Turns in one plane each, and the order they were made in; the first pair answered:
Fulu:
-227,181,163,44,126,115,-15,45,123,187,82,394,78,-65,-414  ->  -318,77,31,79,92,-192,160,-161,409,80,-158,176,108,187,-164
33,8,22,21,-99,-272,62,-63,139,-171,-215,12,-112,181,146  ->  200,53,215,82,-169,-17,-223,117,-114,-142,38,231,-79,39,117
42,127,152,121,-110,-61,24,-131,141,9,-101,181,-11,97,100  ->  100,159,150,102,-86,24,-43,-32,39,86,23,285,-44,-4,-37
110,-294,111,-34,-102,228,36,17,-52,-99,-161,-448,-191,-142,-147  ->  152,-304,161,-40,-104,208,18,-4,-55,-63,-179,-447,-165,-129,-165
derad:
-143,-11,-192,-233,139,-278,405,-208,190,63,-210,-281,-40,177,-105  ->  -77,-125,-84,-199,102,-280,334,-179,182,-35,-175,-412,-20,180,122
121,0,55,-168,-13,26,-178,92,-218,-125,150,120,-147,-198,-102  ->  113,9,84,-144,-28,49,-153,58,-183,-96,170,122,-161,-149,-126
-164,275,-168,54,-81,-163,109,-116,176,144,-212,229,-41,121,-217  ->  -246,154,-270,-49,109,-100,204,-135,133,154,-186,32,-56,49,-287
92,-92,152,24,-38,65,-30,54,36,-164,101,-79,38,57,37  ->  53,16,156,53,-63,93,-59,28,60,-108,94,28,46,91,46
ragav:
194,-119,216,94,-108,-70,-44,107,-99,-266,-17,-79,-171,203,192  ->  61,-312,16,21,48,92,110,81,-186,-196,155,-328,-98,-12,-4
41,42,169,373,-338,-143,-170,-168,123,15,-40,78,241,373,413  ->  -15,-312,-1,160,-92,-152,36,-183,8,-95,59,-468,246,266,478
94,-218,96,-104,101,44,76,-21,-177,-121,-25,-183,-97,120,-146  ->  65,-88,45,-89,92,171,41,2,-159,44,99,-29,-2,16,-293

(2 to 4 turns a pair)
13,-260,-49,-398,163,232,98,149,-471,-112,131,-269,-212,-255,-427  ->  194,246,400,-60,-279,-41,-223,178,-205,-169,-128,456,-344,137,-246
ragav, ragav
95,451,103,77,-220,-20,-233,4,-21,6,27,393,-107,-117,-215  ->  170,-127,103,-135,-70,-186,-10,10,-92,-418,-33,-324,-235,-73,243
ragav, ragav, derad
250,77,223,118,-227,-45,-237,51,-47,-127,26,225,-25,52,204  ->  256,-19,111,-13,-96,-222,-16,32,6,-246,-132,-28,-196,159,234
derad, ragav
-231,181,-368,264,369,9,108,-242,164,284,-106,234,354,-42,-484  ->  -175,-321,-366,143,474,45,211,-248,17,-29,5,-522,303,-130,-65
derad, derad
-63,-20,-42,-66,170,238,126,135,-303,82,289,263,25,-5,-191  ->  -57,-112,9,22,43,-229,258,-13,59,-200,-124,45,-84,393,223
ragav, Fulu, derad, Fulu
187,17,160,97,-153,-146,-250,144,-90,-138,-37,155,-238,236,85  ->  -10,-194,-135,-46,144,138,-85,130,-259,21,187,-236,-76,-109,-123
ragav, ragav
43,-174,69,-27,78,-158,32,-23,41,-193,-127,-323,-50,62,274  ->  87,66,259,125,-130,-210,-170,1,142,-135,-198,127,-55,151,259
derad, derad
-176,73,-117,-111,65,357,239,-125,-228,338,257,114,94,-321,-466  ->  -150,132,182,134,-316,-182,260,-377,295,-38,-197,137,120,262,264
derad, ragav, Fulu, Fulu
123,38,-125,-299,190,-85,60,-79,59,395,-200,209,-101,-63,-523  ->  257,43,164,-141,-60,-394,-5,-148,249,148,-421,249,-120,252,-35
ragav, Fulu
-138,-85,-107,-194,126,-89,247,-94,-85,79,-193,-127,-147,-58,-135  ->  -161,-83,-146,-158,188,72,221,-69,-126,131,-72,-149,-29,-111,-208
ragav, derad
430,212,235,254,-426,88,-230,309,-191,51,178,372,-250,-251,169  ->  458,135,305,172,-389,-147,-154,288,-140,-62,-9,377,-393,-91,279
ragav, derad
191,155,213,47,-213,-124,-98,-166,-3,-91,-189,189,66,84,115  ->  258,-59,201,-41,-124,-187,19,-159,-52,-258,-178,-77,33,56,212
ragav, derad
141,-116,-107,-166,132,90,-23,196,-76,9,171,-49,-313,-322,-380  ->  127,36,-69,-109,103,53,-32,192,-21,104,127,149,-335,-320,-470
ragav, derad
-128,-201,-121,-88,118,-135,142,-161,166,-174,80,-424,248,113,374  ->  133,25,224,60,-45,221,-305,135,-168,-21,432,54,231,-163,158
derad, Fulu
196,266,363,154,-141,128,-243,174,-88,84,-74,519,-65,35,43  ->  -104,195,-31,-20,20,-279,209,-147,357,97,-440,184,-113,315,7
Fulu, Fulu
22,322,27,-73,-97,18,-52,-34,-3,130,-65,457,-231,-24,-327  ->  168,304,245,56,-254,96,-195,-35,-47,-15,-34,497,-178,21,-83
Fulu, Fulu, Fulu
302,-54,619,-48,-288,-78,-241,-61,56,-295,-203,171,-52,402,220  ->  349,-324,526,-118,-210,5,-129,-2,-55,-436,-80,-247,-37,263,351
ragav, derad
-90,76,-50,163,139,146,-157,76,-3,-244,172,-318,322,70,171  ->  -8,-18,55,90,131,4,-137,144,-48,-394,94,-327,180,134,286
Fulu, ragav, ragav, ragav
-123,169,-286,-98,396,10,-26,149,-106,141,-46,125,-116,-224,-493  ->  -342,-41,-359,-32,429,159,18,31,-43,101,150,-293,166,-215,-226
derad, Fulu, ragav
